One vector is turned by the same rotation once a step. Each row is the vector after some number of steps, and that number follows the row.
The counts run from 0 to 49.
[ 37  16 -31  -3  34  34 -15  -5 -14 -37 -41 -16 -36  -9  -3  48  17]  0
[ -1  21  -8 -19  18  25 -17   7 -42 -26 -35   9 -34  24   8  36 -30]  6
[ 11  19 -19 -45  37  22 -15  -7  -3   7  21 -11 -59  -3  13  38 -17]  36
[  3   9  -5   0 -30  24  -6  11 -49 -38   8 -25 -40  12 -14  37 -33]  16
[  7   6  -5  -8 -10  18   4   0 -27   0   4 -57 -56  27 -19  32   8]  15
[-20 -14  34  34  -4  13 -24  28   8  -7  15  -7 -48 -13  -3 -44  -4]  49
[ 22  11 -11  -1  30  25 -25  10 -31 -57 -44  20 -27   9  18  22 -16]  1
[-16  -3   4   3  19  33   0  29 -27  -7 -50  12 -45  35   9   1 -44]  7
[-15  -9  11  17  -2  29   2  34 -48 -23 -22   0 -44  34  -7  -2 -45]  12
[-26  -8  10   5  24  21  21  32 -11  15 -50 -11 -53  35   2  -5  -8]  8
[-17   5  -2 -28   6  20 -23  10 -26  -7   9  17 -51  -8  21  24 -51]  37
[ -7 -12   2  33 -38  27  -7  35 -38 -26 -16 -18 -50  17  -2  -1 -39]  17
[-34 -13  23 -18  23  21 -17  36 -12  12   3  15 -56  10  37  -5 -52]  38
[  1  -6   4   9  34  35  -7  29  -8 -28 -60  20 -30  16  12  -3 -13]  2
[ 12   6 -37 -14  37  19 -12  22  33   5   7 -40 -51 -15  29  33  24]  30
[-35  -8  24  -6  -7  22 -23  29 -20   4  17  15 -54   4   3 -35 -42]  43
[ -4   7 -12 -29  35  28  -5   2  41  26  12 -24 -55  -2  25  19  16]  35
[ 27  -3 -23  24 -25  27  11  11   5 -14   9 -63 -56  -8 -10  21  19]  20
[ 11  16 -39 -15  23  32 -26   5  15 -20  15 -20 -39 -23  31  59 -14]  31
[-30 -16  16 -14  30  33   0  37  17  34  -1 -12 -71  12  10 -29  -9]  39
[-18  -5  37  24  -7  26 -32  17 -23 -34  25  16 -56  -9  -4 -20 -24]  48
[-36 -11  38  10 -14  24 -12  29  11  17  13  -6 -60  -1  -7 -38  -6]  44
[ 34  -6 -24  10  -3  29  -4  22  30 -16  16 -58 -47 -25  16  34  20]  25
[-11  -5  10 -40  25  22   2  -5  14  49  23 -27 -63  -6   4   1  11]  40
[  2  13  14  -7 -14  14 -29 -13 -15  11  50 -20 -63 -20 -31  26   7]  46
[ -7  13  -3 -33   6  16 -23 -15 -17  16  39 -21 -69   0 -18  34 -17]  41
[ 11  14 -22  -8  45  24   4  -6  12  24 -54 -34 -40  19  -5  21  36]  4
[  4 -11  10  24 -13  20  16  27  21   1   4 -53 -51   6  -9 -10  30]  19
[  2  -3 -16  15  28  25  -5  41  49   6 -13 -25 -48 -20  39  -8   9]  29
[ -7  -6 -12  -9  31  23   9  -4   1  19 -29 -56 -61  28 -19  20  18]  9
[ 10  17 -28 -20  34  30  -3  -9 -19 -18 -24 -19 -46  18  -4  52   1]  5
[-16  -2  -3   5  40  27   3  28  16   7 -60 -13 -48  26  12 -15  16]  3
[ 26   9 -21  27 -25  22 -24  18 -18 -42  35 -30 -48  -6  -4  37 -19]  21
[  9 -14 -10  32   2  14   0  44  32  -5  -5 -48 -45  -9   8 -13  24]  24
[  7 -21   2  46 -14  18  -9  62  22 -23 -16 -16 -34  -3  15 -33 -10]  23
[ 20   7 -18  22  -6  25 -35  40  -5 -52   4  -4 -31 -16  27  17 -19]  27
[-21 -27  23  25   2  28  20  33 -12   9 -30 -33 -51  31   3 -21  -6]  13
[-16  -3  31  -3   2  19 -10   2   8  39  36 -32 -64  -3 -20  -6  20]  45
[-11   0  -5  -4  35  25 -18  45  17 -16 -17  10 -44   0  33 -14 -44]  33
[ 19  14 -13 -15  13  21  11 -14 -33  11 -11 -34 -57  29 -14  30   5]  10
[  0 -14  -1  22  14  19 -19  60  32 -25 -15   1 -28  -9  39 -18 -18]  28
[  9   3 -17  -9  16  28 -13  20   3 -34   2  11 -30 -16  44  18 -44]  32
[-12 -21   9  43 -26  15   4  50  -6  -2 -11 -38 -42  11   3 -33 -15]  18
[-21 -13  -6 -19  40  31  -4  34  38  29 -15  -8 -58  -1  32 -14  -1]  34
[  2  -2   4 -15  -4  28  -1   3 -60 -20 -18 -18 -51  24  -7  26 -37]  11
[ 17 -10 -11  29 -18  21 -17  41 -17 -57   0  -9 -42  -1  20  -1 -32]  22
[ 35  10 -29   9  -1  18 -22  24   5 -36  17 -24 -40 -20  15  35  -5]  26
[  4  22  18  -4 -21  25 -37  -4 -42 -32  40   4 -58 -18 -18   2 -21]  47
[ -8 -18   8   6  -7  18  21   7  -1  23  -4 -51 -68  27 -25  -3  18]  14
[-11   8  16 -13  -1  22 -28   3 -43 -16  31  10 -63  -2   0  18 -44]  42
